[[ -2.2   9.0   2.5   3.8  11.7  -0.3]
 [ -6.5  -7.1 -12.3 -28.0 -31.9 -13.4]
 [  4.3  62.8   4.4  15.6  17.7  36.7]]
->
[[  9.0   2.5   3.8  11.7  -0.3  -2.2]
 [ -7.1 -12.3 -28.0 -31.9 -13.4  -6.5]
 [ 62.8   4.4  15.6  17.7  36.7   4.3]]

[[-47.5  21.1  30.2 -13.4  -4.5 -10.6  20.5 -28.1]
 [-44.8  21.9  19.2  -1.5   8.2  -0.1  -1.7   1.4]
 [  6.4 -11.9 -12.7  -3.0  13.7   4.5 -24.3   1.4]
 [  6.0  -5.4   0.8   6.4   7.8  -0.6  -2.7 -13.3]
 [-54.7   9.0  23.1  25.1  38.2  36.0 -33.3  18.3]
 [ 31.1  20.3 -32.4   1.1  -3.5 -34.3   3.2 -16.9]
 [ 29.1 -15.1  -0.4  -5.5 -24.3   0.3  21.0   8.4]
 [ 33.1 -12.0 -19.9   4.6   7.8  -5.3 -16.9  -9.5]
 [  3.7  23.4  -2.9   3.7  -7.1 -10.5   1.4   6.9]]
->
[[ 21.1  30.2 -13.4  -4.5 -10.6  20.5 -28.1 -47.5]
 [ 21.9  19.2  -1.5   8.2  -0.1  -1.7   1.4 -44.8]
 [-11.9 -12.7  -3.0  13.7   4.5 -24.3   1.4   6.4]
 [ -5.4   0.8   6.4   7.8  -0.6  -2.7 -13.3   6.0]
 [  9.0  23.1  25.1  38.2  36.0 -33.3  18.3 -54.7]
 [ 20.3 -32.4   1.1  -3.5 -34.3   3.2 -16.9  31.1]
 [-15.1  -0.4  -5.5 -24.3   0.3  21.0   8.4  29.1]
 [-12.0 -19.9   4.6   7.8  -5.3 -16.9  -9.5  33.1]
 [ 23.4  -2.9   3.7  -7.1 -10.5   1.4   6.9   3.7]]

[[-22.6 -23.2]
 [ -0.4 -18.8]
 [ 59.6   4.1]
 [-24.2 -55.8]
 [ 26.0 -29.5]
 [-56.2   1.0]
 [ -1.9 -18.4]
 [-14.2  57.2]
 [ 53.6  18.3]]
->
[[-23.2 -22.6]
 [-18.8  -0.4]
 [  4.1  59.6]
 [-55.8 -24.2]
 [-29.5  26.0]
 [  1.0 -56.2]
 [-18.4  -1.9]
 [ 57.2 -14.2]
 [ 18.3  53.6]]

[[-10.2 -47.5]
 [-12.1 -33.9]
 [-46.4  62.5]
 [-38.2  58.1]
 [-13.8 -53.7]
 [-32.0  21.8]
 [-35.5  58.0]
 [  8.5 -58.2]
 [-41.9  64.1]
 [-31.7  42.3]
 [-36.0  42.0]
 [ 15.6 -60.7]]
->
[[-47.5 -10.2]
 [-33.9 -12.1]
 [ 62.5 -46.4]
 [ 58.1 -38.2]
 [-53.7 -13.8]
 [ 21.8 -32.0]
 [ 58.0 -35.5]
 [-58.2   8.5]
 [ 64.1 -41.9]
 [ 42.3 -31.7]
 [ 42.0 -36.0]
 [-60.7  15.6]]

[[-11.3   9.9  -7.0 -30.7  -9.1  -2.2  13.0]
 [ 26.7 -10.9 -15.7  -6.5  -2.2  -8.7 -15.5]
 [  3.4  -1.1 -28.4   3.6 -11.5   3.9   8.4]
 [  4.1 -14.3   2.5  15.2  10.3  18.1  23.6]
 [  2.7 -11.8  -7.8 -17.9 -12.8 -23.9  25.6]
 [  3.0   2.7 -11.3  12.6  -9.6  36.4  -8.6]
 [ -9.6  -5.8  10.4 -12.3  -6.3 -28.8 -18.8]
 [ -5.9   7.7  -6.5 -22.8  -7.1 -11.6  27.1]
 [ -0.1  -7.5  17.6 -61.5 -14.5  14.5   5.9]
 [ -7.9 -18.1  25.9  21.7   9.0 -22.7  20.7]]
->
[[  9.9  -7.0 -30.7  -9.1  -2.2  13.0 -11.3]
 [-10.9 -15.7  -6.5  -2.2  -8.7 -15.5  26.7]
 [ -1.1 -28.4   3.6 -11.5   3.9   8.4   3.4]
 [-14.3   2.5  15.2  10.3  18.1  23.6   4.1]
 [-11.8  -7.8 -17.9 -12.8 -23.9  25.6   2.7]
 [  2.7 -11.3  12.6  -9.6  36.4  -8.6   3.0]
 [ -5.8  10.4 -12.3  -6.3 -28.8 -18.8  -9.6]
 [  7.7  -6.5 -22.8  -7.1 -11.6  27.1  -5.9]
 [ -7.5  17.6 -61.5 -14.5  14.5   5.9  -0.1]
 [-18.1  25.9  21.7   9.0 -22.7  20.7  -7.9]]

[[-18.6  13.7   4.0  10.3 -16.5   8.9   6.6]
 [-19.0  37.9   2.6   1.5  -8.0   0.9   4.5]
 [ -8.0   9.5   5.5  25.8 -20.8   3.5   7.7]
 [-15.2  15.4   4.4   6.7 -17.7  12.7   6.4]
 [ -4.6   4.6   5.5  24.6 -24.8   8.4   9.1]
 [-20.7  24.8   3.5   6.4 -11.9   2.4   5.8]
 [ -2.9  27.9   8.2   3.7 -22.2   5.7   7.0]
 [-27.5   0.6  -0.5  51.7  -0.3   0.0   0.0]
 [ -7.4  28.4   6.0   5.2 -18.5   4.6   6.7]]
->
[[ 13.7   4.0  10.3 -16.5   8.9   6.6 -18.6]
 [ 37.9   2.6   1.5  -8.0   0.9   4.5 -19.0]
 [  9.5   5.5  25.8 -20.8   3.5   7.7  -8.0]
 [ 15.4   4.4   6.7 -17.7  12.7   6.4 -15.2]
 [  4.6   5.5  24.6 -24.8   8.4   9.1  -4.6]
 [ 24.8   3.5   6.4 -11.9   2.4   5.8 -20.7]
 [ 27.9   8.2   3.7 -22.2   5.7   7.0  -2.9]
 [  0.6  -0.5  51.7  -0.3   0.0   0.0 -27.5]
 [ 28.4   6.0   5.2 -18.5   4.6   6.7  -7.4]]

[[ 57.6 -41.0  -2.7 -29.9 -56.4 -19.7  66.0 -14.2 -62.5]
 [ 15.8  18.7  24.1   6.5  20.9  -7.8 -33.8   8.9  -8.8]
 [ 36.5  16.0 -49.8 -26.8 -36.5 -53.5  37.0 -17.8 -33.9]]
->
[[-41.0  -2.7 -29.9 -56.4 -19.7  66.0 -14.2 -62.5  57.6]
 [ 18.7  24.1   6.5  20.9  -7.8 -33.8   8.9  -8.8  15.8]
 [ 16.0 -49.8 -26.8 -36.5 -53.5  37.0 -17.8 -33.9  36.5]]

[[  1.1 -11.4   0.7  17.5 -15.2 -29.5   6.1   6.2  -9.6   6.3   0.2  -6.9
  -30.7  14.7  -9.0 -12.3]
 [  2.4 -19.9  10.4   0.6  -9.9 -20.6   9.5   1.3  -8.3   9.9   6.8 -10.9
  -26.8   6.6  -1.6  -6.6]
 [ 40.2 -28.9   4.2  -1.5 -12.6  -8.2 -21.9 -12.1  29.1 -44.1 -27.9  12.5
   32.3 -31.2 -42.8  -3.9]
 [ 65.0 -50.1  21.9  -6.4 -17.4  -7.8 -18.4  -7.5  35.6 -50.1 -17.7   9.7
   35.5 -44.6 -51.5   5.4]
 [-38.9  13.9  -9.9  -7.0   3.5   0.3   6.7  -1.8 -28.3  24.5  10.1 -17.1
  -27.7  12.0  22.7  -4.4]]
->
[[-11.4   0.7  17.5 -15.2 -29.5   6.1   6.2  -9.6   6.3   0.2  -6.9 -30.7
   14.7  -9.0 -12.3   1.1]
 [-19.9  10.4   0.6  -9.9 -20.6   9.5   1.3  -8.3   9.9   6.8 -10.9 -26.8
    6.6  -1.6  -6.6   2.4]
 [-28.9   4.2  -1.5 -12.6  -8.2 -21.9 -12.1  29.1 -44.1 -27.9  12.5  32.3
  -31.2 -42.8  -3.9  40.2]
 [-50.1  21.9  -6.4 -17.4  -7.8 -18.4  -7.5  35.6 -50.1 -17.7   9.7  35.5
  -44.6 -51.5   5.4  65.0]
 [ 13.9  -9.9  -7.0   3.5   0.3   6.7  -1.8 -28.3  24.5  10.1 -17.1 -27.7
   12.0  22.7  -4.4 -38.9]]
---
[[ 54.7  57.1  42.3  15.9 -11.7 -42.0 -59.1 -56.5]
 [-19.8 -43.5  65.9 -21.9 -40.3  64.0 -23.4 -39.3]
 [ 69.0 -29.1 -37.1  70.0 -35.3 -32.0  54.3 -36.7]]
->
[[ 69.0 -29.1 -37.1  70.0 -35.3 -32.0  54.3 -36.7]
 [ 54.7  57.1  42.3  15.9 -11.7 -42.0 -59.1 -56.5]
 [-19.8 -43.5  65.9 -21.9 -40.3  64.0 -23.4 -39.3]]

[[ 35.2 -12.2 -25.6  18.3  26.1   7.7 -35.2]
 [ 35.6 -15.8 -11.9 -11.4 -29.0  -1.4  12.3]
 [  8.1  11.0 -32.1 -43.5 -44.5 -58.2  33.7]]
->
[[  8.1  11.0 -32.1 -43.5 -44.5 -58.2  33.7]
 [ 35.2 -12.2 -25.6  18.3  26.1   7.7 -35.2]
 [ 35.6 -15.8 -11.9 -11.4 -29.0  -1.4  12.3]]

[[ -5.5  39.0   1.6  38.5 -10.4]
 [ 41.4 -40.4   8.7  20.8  -8.2]
 [-42.8 -58.6   1.2  -8.4  15.8]]
->
[[-42.8 -58.6   1.2  -8.4  15.8]
 [ -5.5  39.0   1.6  38.5 -10.4]
 [ 41.4 -40.4   8.7  20.8  -8.2]]

[[ 0.5 55.9 40.3]
 [ 6.2 20.1  7.9]]
->
[[ 6.2 20.1  7.9]
 [ 0.5 55.9 40.3]]

[[ 47.4  13.1  56.0 -57.5 -12.5  29.0]
 [-46.5 -54.2  40.6  22.2  55.1  12.0]]
->
[[-46.5 -54.2  40.6  22.2  55.1  12.0]
 [ 47.4  13.1  56.0 -57.5 -12.5  29.0]]

[[ 45.8 -36.0  15.5 -34.9  50.6  11.2  13.8  41.6 -15.3  41.5]
 [-12.6 -25.0  -9.0 -43.8   4.1 -20.2 -40.0 -19.5  -3.2 -10.5]]
->
[[-12.6 -25.0  -9.0 -43.8   4.1 -20.2 -40.0 -19.5  -3.2 -10.5]
 [ 45.8 -36.0  15.5 -34.9  50.6  11.2  13.8  41.6 -15.3  41.5]]
